In the data rows, the value 128 means zero.
Some points, each followed by its number:
[136 139 126 149 118  76 148  86 103 150  98 162 118 107 149 133 102 118 149 105 116  99 158 131 210  83  71 211 180 109 168 142 171  83 131] 0
[ 80 124 216 114 155 145  25 112 136 122 226 145 119 134  99 100 156 119 128 182 190 167 115 138  70 140 155  81  89 128  80 140 108 137 109] 1
[139  95 204 129 115 221 174 106  82 135 184 197 117 130 112 132  97  97 112 153  90 142 125 113 148 225 146  87 107 162  65 103 127 122 105] 2
[130 109 186 155 137 186 222 138  88  74 166 108  97  99 163 130 109 123 116 135  71 141 191  98 161 156 106  87 105 114 111 106 193 111 120] 3
[143 154 207 138 117 105  26 132 161 162 132 110 102 153 109  96 119   0 148 137 181 151 107 138 144 150 136 105  80 149  83 171 108 139 124] 4
[225  99  75 126  99 156 145 104 120 128 189 133 135 115 148 164  65 184 103 118  79 114  95 103 159 137  63 178 210 155 158 129 136  99 141] 5
[158  84 105 132  93 160 135 116 104 138 252 152 154 110 126 153  59 149 123 148  71 104 151 111 147 115  80 155 232 134 137 126 150 100 125] 6
[ 66 115 106 106 116 108  76  96 176 125 179  99 158 149  97 126 144 113 121 182 176 155 170  96  94 132  97  94 122 144 105 152  92 182 162] 7
[214 156 199 137 133 176   2 137 174 121  96 112 126 151  85 119  66 127 151 104 121 136 168 133  89 163 121 111  71 146 125 101  95 148 157] 8
[149 100 156 109  99 142 143 102 129 148 255 174 118  89 100 143  96 144 118 136 142 115 165 127 142 152  66 147 216 132 109 120 108 120 134] 9
[ 93 113 199 118 155 159 114 133  96 129 181 187 109 131 103  97 171  79 103 149 121 165 151 112  94 211 184  85  55 150  79 122 105 151 108] 10
Which two points above are nearest to each new point by angle, seen from the average point of the numbered points? Their numbers follow each, nearest first.
[ 96 161  59 108 154 103 104 129 176 120  39 143 130  87 157  85  92 138 150 113 142 126 129 151 201 123  39 160 165 110 145 154 158 107 155] 0 5
[ 84 148 213 166 158 107 190 105  73 194 177 168 135 112 139 132 156 133 122 101  65  94 109 131 132 148  69 115  75 158 122  77 126 123 131] 3 2
[127 134 176 115 139 168 154 125 114 146 210 175 139 134  70 122 148  74 109 158 161 140 181  85  72 183 146  66  73 141  72 144  96 141 122] 10 1
[ 93 169  74 117 190  98  57 152 113 145 109 163 118 111 137 102 150  69 126 118 166 161 139 119 102 176  81  75 105  98 116 195 136 138 121] 4 7
[ 83 129 169 126 129 165   4  80 130 149 175 102 135 129  79 124 144 160 125 155 210 154 125 155 136 127  77 117 183 127  84 153 108 114 136] 1 7
[151 114 168 144 135 159 144 196 116 149  79 139  96 105 162 123  97  82 121 101  72 120 106 133 121 199 150  95  53 125 154 100 171 126 126] 3 10
[103 170 241 103 119 178  96  91  62 149  90 209 150 101 158 155 114 120 113 111 129 130 108  98  77 142  71 118 153 117 179 157 116 146 125] 0 8
[167 130  99 140  86 191 130 122 130 114 123 112 124 110 144 234  81 164 119 122 103 112  56 138 205 138  96 122 203 123 148 108 108 106 127] 5 6
[135  94 196 151 100 154  49 110 188 160 165 138 170 124  95 153 116 135 150 147 102 105  22 140 144  88  59 127 190 124 139 119 105 126 154] 5 6
[198 153 121 112 114 177 100 131 173 152 150 130 132  77 168 185 142 103 145  84  60 130 162 104 125 108 143 174  83 110  99 121 174 120  83] 0 5
[138 114 175 132 117 137 129 105  81 146 228 217 136 144  93  98 132 114 103 159 123 147 225 101  74 187 117  82 103 143  62 116 111 151 132] 10 2
[123 140  89 121 152 114 121 145  89 125  80 255 111 107 133  87 145  60 133 105 124 161 195  99  91 188 100 111  97 112 137 184 137 137 121] 10 0
[ 90 106 100 135 156 139 104 115 171 152 118 138 157 147  75 107 132 164 121 177 123 141  98 159  97 202 100 114  56 168  74 135  73 139 138] 7 10
[199 146 144 118 165  80 101 114 166  92 113 124  95 105 118 134 121 143 122 122 144 171 204 101 118 175  48 210 167  92 140 150 113 147  94] 0 5
[150 168  66  90 106 104  94 113 166 210 106 141 152  98 138 131 148 148 168 121  86 163 159  72 143 145  97 157  90 126  89 128 148 130 119] 0 7
[ 65 133 143 141  92 146 153 116 196 215 118  71 172 132  92 111 109 155 142 160 102 130  74 130 154  95  88 105 191 115 161 128 118  86 139] 0 5
[ 43 128 128  91 113 153  94 111 143 138  96 127 164 112 142 176 113 159 128 164  89 120 177  96 161 109  78 238 135 143  73 110 122 133 175] 0 7
